128 stands for zero in the data rows.
Here are some numbered points:
[121 125 128  61 118 130 163 102 167 130 146 114 133 132 125 111 127 131
 132 114 158 122 124 120 135  96 106 135 146] 0
[128 132 131 133 127 123 108 105 180 128  72 118 148 123 137 128 118 136
 105 102 116  96  33 130 144 155 129 123 147] 1
[124 137 126 122 123 132 111 111 136 127  91 122 157 115 140 119 120 125
 111 123 129 129  96 114 143 146 101 133 117] 2
[129 131 132 145 113 130 125 103 167 140 111 114 144 135 136 104 122 121
 162 104 111  93 124 121 130 111 102 128 117] 3
[ 45 107 114 103 164 130 207 139 119 128 168 154 152 102  89 188 197 117
 129 191 165  43 231 115  80 166  68  82 150] 4
[129 134 153 162 120 124  79 163 218 163  42 123  57 113 140 102 122 125
 126 101 146 137  96 119 119  64  70 131 138] 5
[ 57 109  99 146 169 136 183 137  73 123 144 136 109 129 106 178 194 122
 115 180 144  42 168 112  73 176 132  84 126] 6
[128 130 134 108 128 133 117 141 141 142 170 115 148 122 137 137 125 123
 120  99  69 141  86 122 125 111 138 136 120] 7
[120 140 133 138 125 129  76 115 138 127 117 120 190 145 136 134 119 122
 131 135 124 125 130 125 124  71 120 126 139] 8
[123 138 130 111 118 130 122 134 111 167 123 118  94 111 135 100 127 119
 149 124 117 127 154 121 134 158 132 138 133] 9
[128 127 141  95 113 123 129 162 138 140 100 117  80 137 132 113 127 143
  99 112 151 126  98 114 136 137 152 133 116] 10
[122 128 144 150 124 129 127 118 116 126  84 118 119 118 131 118 117 138
 123 123  73 123 110 122 145  78  99 141 153] 11
[191 127 116 196 132 135 125 135 105  58 101 159  98 157 119 119 108 129
 124 184 118 234 136 169 141 140 158 157 147] 12
[128 131 127  97 137 134 134 130  96 141 148 126 132 131 129 110 122 134
 150 111 186 113 172 122 124 131 160 126 128] 13
[129 125 147  77 114 123 181 194 146 135 118 123 110 127 142 119 123 120
 146  91 141 115 206 120 124 146 111 140 129] 14
[127 132 136 134 132 128 121 143 131 136 127 123 158 132 137 106 125 134
 156 153 111 119 138 127 120 109 150 136 115] 15
[130 129 152  78 123 119 108 138  82 130 126 122 115 119 139 101 123 132
 141 107 134 115  77 119 143 116 146 131  94] 16
[125 137 130 120 110 123 100 146 121 150 149 126 155 118 142 105 126 137
 100  88  59 125 102 120 136 127  99 128 124] 17
[127 133 120 143 118 131 141 147 162 143  91 125 155 145 132 127 118 137
 138 122 125 103  81 115 129  99 100 133 126] 18
[132 129 137 112 127 125  74 147 157 115 150 126 143 135 137 136 123 141
 157 102  85  97 189 123 127 178 119 123 123] 19
[124  93  88 202 169 138 156 133  57  64 203 178 102 110  78 204 174 115
 125 227 219 170 192 167  95 161 142 103 148] 20
[127 139 134  97 138 130 127 112 144 148  86 127 138 154 124 148 123 134
 130 122 104 132 136 117 122 125 107 131 124] 21
[130 132 134 144 126 137  98  80 153 117 206 109 189 133 133 157 118 129
 122 101  92 104 108 127 136 116 141 127 103] 22
[126 129 127 124 129 132 104 150  84 131 188 116  96 122 135 128 123 119
 106 126 143 119 126 122 151  78 168 129 135] 23
[126 131 133 183 123 120 113 130 151 150 124 118 106 130 138 106 120 136
 134  87  64 127 117 125 145 149 155 127 141] 24
[130 136 123  75 126 129 111 117 109 149 147 108 118 137 132 123 123 143
 173  85  88 133 115 120 142  82 167 134 128] 25
[126 138 125 131 118 129 119 152 175 135 180 121 115 117 137 130 118 134
 141 103  90 105  85 126 122 169 122 123 103] 26
[131 136 124  88 131 132 140 135 114 143 112 128  82 134 137 128 123 132
 130  84 136  94 117 124 139 168 111 130 119] 27
[187 125 101 177 123 132 113 123  48 106 116 148  60 156 118 122 100 120
 115 187 169 245  45 166 134 120 188 154 157] 28
[129 133 127 104 108 128 126 117 141 141 126 119 164 142 130 108 131 121
 115 120 166 122 149 123 141 149 127 131 135] 29
[129 127 116  77 125 127 111 132 164 171 135 110 155 122 130 122 123 128
 128 116 255 107  84 118 129 101  96 129 124] 30
[196 128 108 181 123 130 137 128  45  82 180 159  93 122 123 145 109 131
 152 174 141 227 104 166 150  78 160 159 157] 31
[126 135 122 116 133 127 113 102 175 108  89 114 198 154 136  95 119 141
 122 110 209  97 139 125 139 139  64 132 131] 32
[127 134 138 158 129 127 177 127 159 141 120 124 170 128 143  97 127 122
 150 104 155 104 105 127 108 109 161 136 133] 33
[129 128 123 123 127 120  96 118 183 164 119 126 155 116 137 118 116 112
 160 111 179 101 136 123 143 117 123 137 147] 34
[121 129 139  96 132 125  62 132 161 133 112 122 182 134 137 111 124 124
 125  89 146 128  59 130 125 115 122 132 131] 35
[127 140 140 154 131 128 122 108 134 153  98 112  78 103 135 126 118 128
 124 104  74 116  99 113 136 177  90 130 116] 36
[124 138 148 142 128 131  74 142 215 163 104 118 175 137 140 106 122 112
 133 103  89 113 127 118 120 129 131 137 157] 37
[124 140 142 121 123 129  48 117 141 140 107 114 162 126 134 108 117 131
 131  92 172 149  94 128 135  82 175 125 159] 38
[125 135 136  93 127 132 116 133 133 158 144 129 153 140 127 123 125 140
 109 105  63 115  76 122 133 130 176 131 120] 39
[125 140 132 145 134 130 173 109 147 134 146 112 147 131 141 101 123 122
 147 117 118 126  87 121 146  79 127 135 107] 40
[ 56  99 117 164 162 134 168 142 120 134 164 145  56 129  98 174 202 110
 101 176 234  46 223 110  91 147 127  74 106] 41
[127 128 128 118 113 126 111 132 179 146 185 121 137 124 139 125 121 144
 124 134 143 100  39 121 138 127 138 131 117] 42
[ 58 107 124 128 177 136 173 144  61 108 178 137 107 123  99 150 194 108
 113 184 225  55 209 107  84 164  53  82 132] 43
[114  89  92 150 162 134 135 122  78  77 150 176  75 142  82 200 176 117
 102 237 114 158 191 161  76 113 113 104 142] 44
[195 117 117  93 113 126 140 123 161  94 115 156  80 134 114 136  99 117
 122 158 198 255  80 170 133  85 165 153 132] 45
[132 127 131  74 113 127 148 144 135 121 128 122 119 121 133 102 120 124
 132 104 161 113 118 116 133 139  62 127 134] 46
[128 135 145 116 122 122 122  94 119 170 117 126 158  99 130 118 117 138
 169  97 122 123 205 121 130 131 170 129 119] 47
[128 136 117 176 122 125 116 118 151 143 145 111 130 128 138  97 124 129
 156 111  95 109  73 130 124 110 112 133 107] 48
[129 130 127  98 128 133 112 146 120 106 135 129 141 129 131 121 121 129
 143  85 162  83 142 125 139 122 132 122 136] 49
[186 121 114 131 118 130 136 119  94  58 145 163 113 130 113 121 106 135
 110 184  81 230 115 170 125  89 165 150 150] 50
[ 50 108 120 116 174 137  97 153 159 108  85 145 146 116  95 200 192 121
 134 188 225  42 157 112  57 118 114  76 128] 51
[116 101  84 195 175 136 136 130  66  93 115 193  44 150  82 201 176 103
 105 255 216 158 182 167  78 146  74 102 122] 52
[130 136 139 136 121 129 158 132 150 133 165 116 133 131 128 123 119 132
 121 102 122 133 177 124 137 117 151 127 137] 53
[120 132 132 110 120 126 100  98 129 161 139 117 140 123 142 127 121 131
 125  97  80 128 118 123 128 156 139 123 129] 54
[132 126 119  73 128 126 134 133 135 150 104 116 211 123 141 153 122 139
 133 117  47 140 173 125 139 160 122 127 115] 55
[134 136 124  62 132 129 120 148 143 149 144 120 100 138 140 128 121 130
 128 115 143 128 105 124 119 158 144 128 106] 56
[125 129 137 157 120 124 100  99 164 133 103 129 150 137 132 117 125 139
 123  84  75 125 156 118 143 125 161 138 133] 57
[126 126 134 160 109 128 125 149 187 145 144 116 147 121 130 111 119 122
 153 100  45 111 138 126 134 107 186 136 109] 58
[122 137 135 116 120 120 104 109 149 129  90 110 179 141 141 120 125 129
 107  74 169 127  40 120 134 124 149 132 134] 59
[129 140 123 101 124 130 121  79 167 137 148 113 182 144 136 123 113 131
 131  90 143  99 123 112 149 140 155 130 152] 60
[126 136 131 118 127 122 164 164  95 101 127 119 139 136 136 125 115 129
 156 109 114 100 116 121 151 191  91 128 133] 61
[121 132 137 118 124 127 115 107  96 120 186 119  94 133 136 131 122 129
 115 101  50  94  85 128 134  89 113 134 129] 62
[133 122 149 147 131 130  97 124 138 125  86 115 138 121 134 124 126 137
 119  91 151 141 106 125 134 106 136 138 110] 63
[126 126 116 146 125 126 153  96  95 149 115 119 173 121 132 111 119 115
 119 116 153 114 113 122 138 142 153 131 104] 64
[120 135 127  94 132 125 178 124 154 137 184 126 151 119 133 105 129 126
 118 115  36 120 134 124 134 129 148 131 130] 65
[134 132 144 121 127 130 108 131 193 132 147 120 171 126 138  95 121 141
 114 109  54 101  73 127 133 127  90 129 113] 66
[124 132 135 160 124 126 137  97 106 127  94 117 132 139 136 115 125 132
 119  86  90 110 203 126 131 162 108 136 118] 67
[114  99  85 198 169 138 198 123  40  91 126 187  15 135  87 211 181 108
 107 255 194 174 255 160  66 166 129  94 172] 68
[120 132 137 128 130 128 131 130 141 131  82 102 131 118 140 111 123 135
 123  98 126  97 188 124 123 173 149 121 120] 69
[ 50 103 128 113 177 142 213 151 165 101 182 143 106 122 102 190 185 132
 108 193 159  51 179 114  81 182  80  77 107] 70
[ 51 107 114 107 176 138 198 113  92 126 112 139  67 131  99 192 193 121
 138 137 146  59 215 110  70 138  27  85 171] 71
[122 135 128  95 127 121 117 153  93 151  49 114 127 142 140 135 122 135
 119 103 129  99 163 125 137 133 142 137 128] 72
[126 132 125 148 115 126  66 118 183 121 133 121 144 140 139 115 121 125
 179 118 229 130 163 122 134  86 130 135 135] 73
[125 136 136 174 121 123  99 117 170 148 126 118 101 111 133 125 111 132
 146 102 177 101 131 124 119 121 152 134 153] 74
[129 125 132 116 116 131 107 132  96 139  72 116 161 122 152 111 124 131
 130 119  15 125 145 123 130 118 150 133 104] 75
[ 55 105 121 165 148 136 126 164  43 101 156 154  93  88  90 203 192 129
  88 186 196  58 194 110  98 139  51  75 119] 76
[119 129 143 118 129 118 127 114 157 141 129 120 167 133 135 128 117 125
 143 116 140 104 186 113 132 160 114 128 107] 77
[119  96  99 157 165 136 193 138 100  76 171 184 101 118  91 206 177 114
  95 249 224 183 164 157  87  87 133  86 136] 78
[ 57 106 128 204 182 131 131 180  39  95 231 136  82 119 102 166 198 112
 106 164 228  68 177 113  92 144  60  77 117] 79
[121 131 118 143 130 129 106 111  96 139 159 113 123 109 137 101 122 134
 110 103 153 135 124 122 131 129 118 131 110] 80
[119 135 141  97 107 127 106 159 182 137 106 115 144 131 125 142 127 141
  79 110 158 122  98 121 132 149  66 133 139] 81
[129 136 139  94 121 128 101 143 150 158 169 116  92 133 136  85 126 121
 148 105  87 110 124 119 150 115 123 132 149] 82
[129 137 128 120 124 129 145 130 102 138 195 122 158 120 131 118 122 128
  96 136 104 114 164 126 134 133 123 134  75] 83
[124 135 142 108 118 131  96 124 102 140 101 131 163 129 138 109 114 124
  97 120 144 119  68 121 151 110 130 133 145] 84
[127 139 129 119 122 131 105 132 116 115 121 130 171 135 134 104 128 127
 135 129 105 106 123 122 131 160 131 127 117] 85
[130 131 125 140 135 122  33 118 208 140 141 115 145 142 135 121 118 134
 132 108  93 127 161 122 120 154 112 133 114] 86
[121 142 132 131 126 127 123 115 111 119  91 114 125 132 130 115 124 138
 144 114  85 125 135 128 130 155 101 138 105] 87
[133 131 136  85 125 127 132 131 155 150 120 114  71 131 138 122 122 127
 167 133  96 112 144 115 136 104 110 132 145] 88
[190 122 109 199 124 126 124  82 101 105 137 156  61 126 123 107 107 120
  93 158 140 245  87 163 146 110 210 148 157] 89
[ 51 106 117 156 170 135 181 128 106 125 181 145 102 116  84 191 196 112
 128 179 166  57 207 111  80 135  99  77  92] 90
[198 120 120 158 126 128 127 113 171 100 135 158  92 136 117 126 107 118
  78 188 109 236 104 170 147 120 202 159 147] 91
[127 135 121 163 123 128 180 125 133 154 133 117 104 129 134 132 122 125
 137 111 184 107 143 124 137 129 152 122 121] 92
[ 55  98 102 192 182 135 149 147  73  88 148 142 117 116  96 176 194 111
  97 176 161  49 213 107  63 160  87  79 172] 93
[ 51 106 133 153 165 139 194 124 140 127 129 143 134  88  94 191 193 122
 125 187 194  46 178 108  98 199  44  76 122] 94
[127 131 135 103 121 123 122 154  92 171 113 128 158 126 137 110 125 132
 145 112 132 108 120 112 126 111 106 131 126] 95
[130 130 129 124 117 131 140  96 178 118 144 114 102 127 129 116 117 140
 119  99 124 130  93 123 127 128 125 129 143] 96
[125 126 144 138 120 130 121 144 119 118  93 107 167 143 138 120 116 109
 110 100 164 120  73 123 124  95 105 120 105] 97
[132 138 134 195 126 129  78 130  70 107 157 124  97 135 135 132 120 127
 138 118 109 119 115 120 134 129 136 133 117] 98
[126 133 134 107 122 125 156 133 213 125 212 117 158 115 141 151 120 135
 119 124 118 130  72 124 146 114 118 135 118] 99
[122 124 137  50 134 124 157 128 119 134  94 127 119 143 129 125 124 125
 119 125 149 118 131 124 114 134 124 143 114] 100
[129 137 131 144 130 127  90 132  67 146 124 121 101 127 140 104 117 132
 129 100  79 134 191 118 135 115 150 128 147] 101
[196 128 106 147 118 134  98 144 154 105 158 165  73 149 123 107 103 121
 103 185 111 233 103 167 129  88 188 147 144] 102
[188 127 103 145 111 123 209 166 140 100 148 169 101 143 122 128 105 128
 114 177 214 230  95 177 139  44 164 154 132] 103
[120 134 153  93 129 130 133 141 165 127  51 126 161 126 134  99 123 136
 116 106  87 139 137 129 111 129  84 129 122] 104
[120 130 127 126 127 131 176 133 145 132  82 102 112 117 139 106 119 130
 136  98 178 130 176 122 125 113  91 128 115] 105
[195 124 122 169 114 134  97  86 142 102 111 168  79 132 115 136 117 115
 161 164 158 225 119 166 127 125 209 154 129] 106
[200 112 109 141 111 127 143  98  71  94 203 158 145 146 124 128 113 135
 148 157 190 245 149 178 138 116 140 155 162] 107
[186 127 108 120 132 131 113  90  88  93 117 154  87 131 133 137 106 120
 138 175 104 255 131 168 141 111 145 150 127] 108
[127 139 138 114 126 131 166 136 108 141 170 117 106 120 141 117 130 136
 148 123 112 112 184 119 148 150 104 134 108] 109
[124 130 153 118 126 128  75 172 196 142 107 137 122 104 135 134 130 135
 155 106 127 108 181 124 149 117  96 123 136] 110
[ 54 107 115 169 180 144 166 154  67 120 143 139 163 114 101 197 196 120
 119 184 179  54 171 112  65 217  71  72 101] 111
[125 127 130 146 128 131  78 113 161 145 120 102 205 123 131 137 120 138
 166 108  91 113 151 119 147 110 145 135 116] 112
[126 130 135  89 128 125 145 136 201 152 138 120 107 144 130 131 128 127
 118 112 100 123 182 119 133 136 111 137 126] 113
[124 132 140 132 117 135 108 121  21 133  91 130 157 128 139 121 125 131
 147 103 168 115 119 119 133 137 155 133 111] 114
[ 57 100 102 202 167 146 194 126  90 116 150 134  94 110  98 175 200 117
 140 193 190  67 171 110  77 129   1  86 114] 115
[ 49 106 105 102 174 128 176 152  80 102 161 154 104  92  92 170 200 116
 107 179 227  65 241 104  78 167  98  77 111] 116
[123 137 137 128 117 131  93 122 128 124 118 120 174 137 137 122 128 132
 134  87 102 119 120 122 146  89 178 128 118] 117
[129 135 143 140 117 129 151 133  93 158  93 117 159 119 128 143 125 133
 141 103 133 108 104 127 153 114 153 136 134] 118
[124 133 131 143 112 128 198 144 171 145  96 136  69 131 128 106 118 145
  75 123 152 114 152 121 136  88 108 134 150] 119
Which point above is nearest to each new point by angle? Its number follows each.
[121 135 139  85 119 125 113  98 153 169  81 119 150 143 126 155 122 130
 145 119 145 114 126 119 127 134 130 128 142] 21
[130 131 134 154 138 126 132 122 194 148  71 123 135 144 134  92 121 132
 109 128 156 108 186 113 153 136 134 133 105] 69
[127 133 135 107 100 120 104 104 125 126 154 119 133 105 141 100 128 133
 119 110 113 127  89 121 151 170 119 131 118] 54
[126 127 133  75 135 127 154 121 107 143 136 129 105 131 135 128 114 124
 141 115 117  86  79 116 141 168 156 137 134] 27
[133 135 123  80 120 128 122 164 121 136 102 116 138 154 138 109 125 140
 155  98 161 120 163 123 118 111 164 133 107] 13
[134 132 146 130 123 130 180 149 177 107  74 119 103 122 126 140 120 125
 148 102 182 116 177 121 137 136 103 135 154] 105
[122 142 137 128 119 120 101 163 152 135 110 120 131 150 141 111 124 126
 108 100 187 100 121 124 126 115 134 142 142] 30
[131 126 135 156 135 121 137 102 123  93  94 126 173 153 136 113 124 131
 121 122  35 108 119 122 123 115 153 130 144] 75
[122 131 148 156 117 129 133 148 238 148 135 118 162 139 133 126 122 132
 129 127 180  91 162 124 131 131  93 134 178] 34
[131 132 123  62 127 129 132 132 168  90 113 127 164 136 137 136 120 134
 128  92  91 130  60 130 133 153 171 130 106] 39
[124 134 140 165 114 133 135 110  87 143 109 122 103 111 145 127 119 136
 117 106  99  90 125 120 132 152  88 129 136] 36
[125 133 142 177 125 124 142 123 146 141 133 127 108 152 140  93 122 129
  93 115 109 117 145 121 145 122 176 134 117] 24
[121 126 125  70 131 133  61  96 131 133 187 112 163 141 138 116 120 130
 138 119 117 107 118 117 126 109 135 133 126] 22
[134 126 134 132 127 122 102 165  63 142  85 115 138 133 129 109 128 120
 109 109  66 127 111 115 148 120 111 139 139] 75
[ 55 106 118 163 171 143 184 141 161 136 171 130 120  77  94 171 192 125
 103 168 164  46 181 113  76 174  10  77 132] 94
[122 137 113 132 123 125 137 140 227 163 175 125 177 118 133 150 121 148
 144  95 100 127  75 128 118 133  99 131  99] 99
[124 126 134 145 131 125 135 161  53 133 107 126  80 105 145  97 125 131
  93 122  64 132 143 113 111 169 142 135 128] 101
[123 130 134 118 122 122 121 108 163 165 187 121 141 125 145 105 117 120
  90 100 159 133 154 121 121 121 149 137 119] 53
[129 134 141  99 103 126 108 105 142 147  68 125 106 118 131 121 119 138
 127 117 166 102 148 122 146 146 174 135 174] 72
[127 132 130 133 129 118 127 103 116 157 146 114 132 137 135 122 118 139
 114 114 137 104 114 123 145 142 105 124 112] 80
[125 130 134 143 117 126 155  91  99 123 134 119 170 108 139 129 120 126
 109 106 169 107 110 131 149 101 139 130  95] 64
[120 129 124 146 118 130 137 141 216 145 133 126 125 130 132 118 123 126
 103 103  25 127 136 124 115 135 186 137 136] 58
[125 136 132 156 123 126 101  96 109 132 108 126  88 133 141 118 125 123
 135 108  55 124 115 129 149 203 142 122 103] 36
[127 130 136 108 125 131 126 114 153 135 154 124 166 144 138 110 116 139
  90 122  70 108 113 118 143  64  93 137 103] 66
[126 131 149 118 122 121  56 103  93 135 165 118  83 120 137 136 125 120
 139 138  96 168 153 118 127 129  89 129 163] 101
[128 134 134 136 112 122  86 146 127 139 172 120 145 137 137 120 126 130
 133 119 189 115 142 123 148 142 115 134 133] 73
[130 135 135 126 126 116 147 131 113 140 125 118 112 118 131 102 127 131
 155 100  91 108 139 122 132 103 144 126 129] 25
[128 134 121  92 118 121 124 105 114 132 112 124 155 120 133 128 125 120
 129 135  89 131 135 123 147 121 115 130 131] 55
[127 133 139  66 118 128 133 130 108 154 136 120 117 116 137 127 128 120
 124 108 123 132 138 118 149 166 130 136 181] 9
[ 55  98 107 133 172 138 109 138  66 107 139 143  95  98  95 185 193 116
 110 176 167  48 213 111  77 135  16  86 102] 76
[122 126 137  85 126 128 195 104 121 120 133 117 116 149 140 145 128 118
  98 142 210 102 117 126 122 102  95 134 151] 0
[127 129 127 104 120 124 156 133 126 114 197 116 179 112 136 126 121 127
 120 117 119 136 152 120 136 152 126 127  99] 83
[126 137 140 143 121 126 135 144 134 119 181 127 105 136 131 121 124 126
 107 121  65 134  58 122 137  96  88 129 119] 62
[130 133 116  77 113 127 147 128 137 134 169 123 128 116 139  93 125 131
 156 106  32 121 121 116 132 104 106 126 156] 65
[122 129 123 133 130 130  96 154  98 108 134 122 132 110 139 111 115 133
  95 111 192 117 149 120 138 166 122 131 112] 80
[126 130 137  46 126 124 173 115 175 100 101 118 170 108 130 113 126 129
 167 121 219 115 116 122 149 110 139 126 155] 0
[127 131 129 141 122 123 133 144 111 128 149 122 192 124 128 130 128 135
 132 132  77 117 169 114 133 140 116 126 165] 55
[118 135 128 132 124 130 128 143 128 127 114 117  74 119 139 108 119 129
 142  87 122 105  67 120 152  92 156 130 108] 16
[129 121 136 123 128 132 119 111 117 134 134 116 138 103 130 134 123 128
 151 131  96 128 134 126 140 123  61 130 113] 87
[121 138 135 126 121 128 133 106 255 130 107 117  97 115 129 123 116 118
 160 124 110 102 155 110 124 131 138 135 107] 113
[123 129 127 123 125 128 163 103 161 164 115 125 139 125 132 112 125 122
 117 135  31 115 170 122 137 151 140 129 138] 65
[132 130 150 188 133 126  74 105 166 134 131 112 113 109 134 119 116 134
 104 110  89 127 117 117 154 147 126 130 126] 24
[131 134 136 142 130 129 146 127  69 144 154 123 146 139 143 110 123 134
 112 116  93 109 119 120 141 110 115 132 140] 62
[133 126 134 134 123 130 125 120 137 146 102 120 113 113 123 129 122 122
 118  96 160 122 123 123 125  84  85 138 115] 5
[124 135 139 163 104 125 110 144 179 133 153 130 209 125 133 140 127 119
 147  94 121 136  91 121 141 119  67 128 125] 66
[122 137 135 138 128 136 166  97 119 143 162 130 178  93 133 112 119 130
 115 111 162  79 116 123 137  79 110 133 112] 40
[125 136 130 128 116 126 130 130 194 140 115 125 109 110 130 137 121 131
 129 113 121 124 146 121 150 119 200 126 119] 58
[128 139 137 123 132 127  86 151  60 113 128 117 142 107 136 121 115 133
 123  98 138 123 124 128 122 132 201 127 132] 114
[128 137 146 132 120 125 103 105 144 138 145 125 146 149 143 131 127 125
 130 102 151 101 121 118 140 107 138 139 120] 60
[129 133 125 126 125 129 148 132 154 130  99 110 118 147 135 144 125 139
 122 125  85 132 123 126 146 125  89 128 123] 21
[119 137 134  82 115 127 144 111 117 131  89 127 145 116 142 136 120 125
 114  99 156  98 103 117 111 140 138 131 130] 100
[139 132 145 139 116 128 116 113 172 125 101 130 156 131 130 111 118 138
 140 104 121 109 133 127 131 105  57 134 158] 3
[127 135 125  95 131 136 108  97 168 160  78 129 127 157 130 117 123 115
 146 104 169 136 102 124 143  84 200 135 120] 38
[123 137 142 106 124 123 109 143 149 101 116 125 103 150 138 104 128 130
 147 125 154 116  94 125 140 145 183 128 171] 10
[129 134 139 103 116 132 124 102  96 137  70 113 116 121 134 143 120 117
 121 111  87 104 149 135 122 106  89 135 149] 11
[125 134 151  57 127 129 117  45 190 124  91 126 136 151 138 117 121 121
 174 126 101 135 106 118 128 125 147 137 113] 21
[123 135 128 109 126 131 112 110 170 139 159 122 141 123 131 107 126 132
 144  85  76 110  65 116 145 120 117 127 151] 66
[124 128 142 232 124 121  88 126 114 126 193 119 104 131 137 118 117 136
 155 117  94 108 125 126 130 120 111 128 139] 98
[133 133 143 115 113 128 124 148 180 137 119 128 162 130 136 115 127 123
 141  84 104 120  72 131 124 147  96 130 130] 66
[191 120 127 172 122 128 141 117  27  77 135 154  62 153 125 139 111 117
 137 174 118 234 113 171 140  80 176 151 165] 31
[124 134 134 116 105 117 102 125 187 182 137 127 148 122 126 119 127 138
 129 105 140 123 184 119 150 145 121 136 105] 77
[135 128 145  69 131 129  87 105 138 159 129 127 113 112 140 116 120 129
 178 115 150 147 199 126 122 156 151 129  76] 47
[130 134 135 117 129 125 123 159 111 142 141 121 101 110 128 131 126 126
 126 110 124 100 125 120 116 112 150 132 134] 23
[128 140 122 198 115 133 137 154 138 137 149 126 108 125 139 107 120 124
 130 122  93 103 126 131 135  74 164 119  97] 58
[128 132 128 127 126 129 114 134  70 105 165 103 106 108 134 113 115 135
 161  82  83 110  90 121 141 124 143 133 133] 62
[127 134 146 151 121 127 129 174  85 160 117 113 172 128 122 120 120 117
 105 116 140 107 142 122 143  73 114 129 107] 95
[124 130 120 122 127 123 137 157 122 155 112 120 138 112 135 129 114 122
 146  89  39 126 132 122 147 148 147 127 120] 75
[126 130 136 152 131 118 157 138 143 147 154 124 129 135 129 100 133 126
 139 108 131 125 141 118 139  70 131 123  93] 40
[122 133 140 114 122 133 148 122 125 151 128 123 176 137 132 140 117 122
 128 103 195 110 137 127 139 166 127 132 128] 29
[127 135 134 143 109 131  99 137  69 110 143 110 138 132 143 129 121 138
 102 150 117 123 136 127 129 123 104 130 126] 98
[123 127 144 115 132 133 137 104  85 153 117 129 197 139 133 117 118 130
 147 124  69 121  69 123 121 139 134 126 125] 39
[120 129 133 108 134 128 120 110 200 120  89 128 152 141 138 110 121 133
 154 109  62 123  80 119 126  97 135 133 114] 66
[126 119 132 118 127 128  95 165  86 140 111 119 144 130 127 131 116 133
 169 127 186 124 115 133 108 164 126 133 124] 114
[124 130 137 126 128 127 180 167 177 116 122 123 157 126 136 128 119 120
 115 101 149 100 145 120 138 174 139 132 109] 14
[129 129 140 100 137 119 119  99 134 157 130 122 113 115 131 124 112 131
 104 130  72 138 135 122 143  68 100 130 146] 11
[130 135 122 133 112 131  67  90  81 159 137 123 119 113 136 141 127 123
 144 117 140 123 128 125 116 117 161 129 116] 114
[125 133 145 141 121 132 138 123 123 132 139 117 111 120 125 145 120 129
 144 114  86 118 115 122 126 180 119 128 114] 36
[132 130 142  83 112 132 115 114 170 151 107 119 159 126 130 118 119 131
 132  92  79 130 119 123 127 124 131 130 163] 37
[125 133 132 149 122 132 163 104 167 148 101 118 132 130 134  96 125 132
  88 113 111 113 128 114 134  72  68 127 127] 119
[125 141 131 120 119 130 151 158 138 143 160 127 199 128 136 109 113 123
 140 121  71  99 133 122 114 151 134 129 155] 65
[126 133 134 118 118 131 165 137 199 163 139 114 142 130 126 130 128 119
 121 118  23 121 143 118 126  84  99 123 126] 65
[126 128 131 158 113 132 146 129 178 114 142 120  86 144 133 112 124 118
 139 109 165 114 138 124 131 138 133 127  95] 92
[127 137 139  95 115 124 135 133 110 122 103 116 123 124 130 108 121 129
 148 120 101 136 158 115 140  76 137 131 136] 25
[123 137 128 129 125 120  92 100  97 151 128 123  84 123 138 127 117 124
 104 117  83 126  87 118 154 150 123 131 149] 36
[128 131 142 171 111 128 144 169 209 155 143 127 105 133 136  99 127 137
 179 115 103 120 160 123 131 158 156 132 110] 58
[125 137 131 117 120 128 130 140 222 133 125 124 159 152 138 111 119 130
 170 110 141  88  88 126 105  98 195 132 133] 33
[195 124 102 196 125 128 121 110 122  82 103 164 120 150 123 146 101 136
  98 184  83 250 128 172 141 133 168 149 134] 12
[129 134 126 144 124 123 108 133 134 136 141 111 108 135 132 100 126 130
 136 107 126 104  96 109 114 160 165 137 144] 24
[130 138 140 142 128 129 160 149  67 151 147 122 178  97 143 112 127 124
 128 115 120 115  66 109 119 113 138 136 123] 118
[128 135 132 112 119 124 158 135 119 141 111 113 148 129 130  98 129 131
 114 114 118 108 111 119 132 112 118 132 144] 95
[127 124 137 148 123 124 140 147 163  95 141 129 136 118 139 123 120 130
 156 121 103 117 115 121 146 126 129 130 116] 58
[124 137 114 113 112 128 103 109 117 106  82 133 135 154 145  93 126 130
 129 120  79  92 125 125 155  90 121 127  97] 75
[128 130 134  74 112 127 130 121 168 154  95 109 151 117 137 114 127 134
 154  98 101 116 128 118 147 119 130 135 126] 104
[125 128 125  63 125 128  85 148 165 137 149 129 118 145 133 114 128 126
 127 137 126 123 140 120 130 112 112 135 156] 82
[126 140 127 117 118 127 137 124 131 174  62 120 109 126 132 125 125 128
 113 132  90  97 128 118 139  85 128 133 126] 11
[187 118 109  88 120 125 174 115 112  96  79 154  89 137 121 135 106 123
 154 146 169 252 126 175 145  96 173 156 150] 45
[128 136 146 130 122 128  83 117 177 142 177 115 150 122 129 145 123 124
 138  95 112  94 124 130 130  80  95 129 112] 22
[127 131 134 134 121 131 166 145  64 106 104 114 148 122 133  88 124 126
 127 123 169 118 100 128 130 125 141 134 124] 114
[131 132 139  88 126 129  55 128 132 111 103 122 198 131 134 122 124 115
 105 118 162 112 102 124 143 118 122 130  63] 35
[127 131 133 101 125 124 160 122 155 141 166 113 109 115 134 125 121 123
 135 116 142 121 120 121 124 161 128 135 111] 56
[124 139 142 148 129 125 160  94 163 139 180 115 100 127 131 117 128 125
 151 110 106  91 178 123 125  88 143 141 126] 53
[130 135 130 108 124 120 139 113 146 150 159 121 119 151 141 116 124 136
 150 110 130  89  84 119 139 119 163 127 126] 42
[135 126 140  78 134 118 140 165 186 156 140 110 167 145 133 123 123 132
 124 101 194 138  96 125 124  93  97 118 128] 30
[132 132 118 104 122 126 119 127 147 131 162 113 140 113 129 121 118 125
  95 116 121 131 147 124 136 115 115 129 125] 83
[124 136 134 120 114 125 113 148 111 128 131 128 144 144 137 144 121 134
 133 127 166 131  96 126 129  83 128 131 114] 97
[126 133 112 143 127 125  64 127 104 149 140 123 156 124 130 102 121 124
 143 112  84 122 124 120 129 162  70 129 133] 17
[126 128 127 141 135 123 104 140 155 134 128 113 153 133 130 129 119 130
 132 112 102 133  90 123 131 159 174 131 113] 39
[127 131 149  95 123 130 111 132 119 161 149 110 161 127 133 126 118 128
 167 121 148 128  92 128 138 122  66 133 135] 95
[122 132 136 147 117 125 115 160 240 153 184 118  97 142 135 118 126 115
 140  99  71 106 119 121 123 131 179 125 123] 58
